In the data rows, 500 means zero.
Here is a table of points, one per row:
(448 511 549 615 359 440 441 535)
(604 403 367 433 578 619 615 567)
(520 486 566 638 373 422 430 507)
(553 440 365 424 591 626 674 553)
(511 474 432 291 635 585 608 540)
(506 472 553 624 357 438 438 480)
(415 579 590 407 522 526 518 293)
(439 507 598 628 442 411 399 439)
(324 630 523 474 517 391 454 439)
(620 427 371 451 615 636 626 543)
(593 407 361 490 545 623 605 599)
(512 372 391 429 521 577 618 626)
(546 399 404 371 617 625 628 519)
(559 423 389 447 549 642 571 634)
(635 391 392 456 557 596 644 586)
(365 580 635 516 459 405 428 459)
(550 434 375 400 636 630 637 542)
(478 523 610 589 394 435 388 511)
(424 572 642 501 441 441 394 418)
(470 544 581 572 417 359 389 471)
(561 460 547 594 399 532 446 644)
(439 585 601 577 412 408 404 450)
(438 611 641 556 446 421 401 444)
(585 400 368 454 621 618 644 543)
There is one direction along which these points spread out most. For each point below, how far along it does it lie, from 0 to 99? The average is 50, and the first point in the table lies past the average.
(655 378 372 566 530 556 563 578) 38
(508 445 526 575 447 405 410 655) 58
(641 355 389 478 572 571 598 581) 34
(425 586 691 559 452 401 450 471) 68
(487 561 580 638 391 410 422 483) 67
(518 500 555 676 423 487 401 457) 63
(523 451 412 297 631 582 578 523) 35
(378 655 583 491 518 385 425 424) 66
(641 390 402 467 522 617 622 574) 34
(399 607 595 463 507 418 419 356) 65
(436 601 575 581 491 382 393 388) 68
(552 501 551 683 406 456 431 544) 61
(627 419 383 462 571 621 664 559) 32
(424 557 446 359 590 517 475 327) 51
(449 620 635 534 455 354 421 462) 69
(455 541 517 280 609 587 476 514) 45
(388 639 498 427 527 464 434 352) 60
(408 609 415 396 500 469 439 376) 56
(495 456 522 631 353 414 478 533) 61
